Families of rows that turns and mirrors carry onto each other, the same ones carrying the whole set onto itself: the rest of each named row's family, in list order:
4 families of 4 rows:
q_201: [-1.21 -1.01 -1.74  0.43 -1.49 -0.04 -1.42 -0.42  1.10  0.27  1.71  2.25
 -0.03  0.56  0.58  0.12  1.08 -1.70  1.46  0.37  1.75]
q_705: [ 0.41  1.01 -2.04  1.38 -0.81  0.98  0.53 -0.25 -0.24  0.66  0.24 -1.42
 -2.15  0.86 -0.50  0.96  0.59  1.31  0.10  1.95  1.06]
q_421: [ 1.36  1.29 -1.57  1.14 -1.45  0.46  0.68 -0.09 -0.51  0.02  0.75 -0.87
 -1.78  0.67  1.14  0.88 -0.21  0.80  0.41  0.98 -0.07]
q_789: [-1.47 -1.37 -0.80 -0.69 -1.20  0.50 -0.06 -1.17  0.36  0.10  0.78  1.08
 -2.97  2.06  0.25 -1.00 -0.60 -1.06  0.56  0.68  1.84]
q_654: [ 0.43 -0.08 -3.81  1.41 -0.96 -0.04  0.59  0.56 -0.72  1.82  0.23 -0.12
 -0.41 -0.82  0.53  0.90  0.09  0.38  0.72  0.97  0.65]
q_525: [ 0.77 -0.06 -3.81  0.70 -1.67 -0.02  0.63  0.17 -0.43  1.04  0.01 -0.07
 -0.68 -0.82  0.64  0.14 -0.49  0.76  0.31  0.20 -0.19]
q_916: [-1.08 -1.45 -1.23  1.04 -2.12  0.34 -1.72 -0.19  0.75 -0.41  1.15  1.25
 -1.10  1.42  0.76  0.35  1.06 -2.43  0.77  1.06  2.10]
q_901: [ 0.35  0.08 -3.94  1.11 -1.15  0.63  0.61  0.08 -0.06  0.98 -0.20 -0.50
 -0.42 -0.90 -1.19  0.80  0.49  0.66  0.93  1.22  1.03]
q_961: [-0.78 -1.34 -1.95 -0.24 -2.37  0.65  0.37 -1.79  0.94  0.66  0.26  1.26
 -2.09  2.63 -0.85 -1.05  0.74 -1.06  2.02  0.71  1.80]
q_746: [-0.94 -1.18 -2.01  1.59 -1.88  0.91 -0.58 -0.52  1.80  1.17  1.05  1.38
 -1.24  2.20  0.41 -0.29  2.04 -1.77  1.11  0.62  1.84]
q_862: [-1.35 -1.99 -1.53 -0.30 -1.90  0.26 -0.36 -1.41  0.28 -0.11 -0.06  0.93
 -2.60  2.83 -0.10 -1.24  0.26 -1.06  0.80  0.80  1.41]
q_814: [ 0.28 -0.10 -3.25  0.73 -0.47  0.48  0.62  0.51 -0.07  1.28  0.10  0.19
 -0.26 -1.41  1.66  0.59  0.37  0.14  0.21  0.90  0.88]
q_836: [ 0.80  1.28 -2.09  1.23 -1.47 -0.01  0.59 -0.46 -0.72 -0.44  0.26 -1.24
 -2.63  0.58  0.09  0.74 -0.30  1.18  0.73  1.08  0.82]
q_861: [-1.30 -2.04 -1.67 -0.95 -2.21  0.04 -0.87 -1.11 -0.27  0.42  0.17  1.34
 -1.78  2.10 -0.24 -0.65 -0.42 -1.57  1.03  1.36  1.91]
q_457: [-0.90 -1.56 -1.72  1.08 -1.68  0.30 -1.02 -0.28  0.91  0.21  1.02  1.77
 -0.11  1.72  0.52  0.19  1.61 -2.33  1.66  0.86  1.35]
q_736: [ 0.80  1.86 -1.83 -0.20 -1.00  0.06  0.33 -0.67 -0.27 -0.72 -0.16 -0.42
 -2.22  0.59  0.49  0.29 -0.48  1.15  0.57  1.13  0.81]

Same family as q_746: q_705, q_901, q_961
Same family as q_421: q_525, q_916, q_861

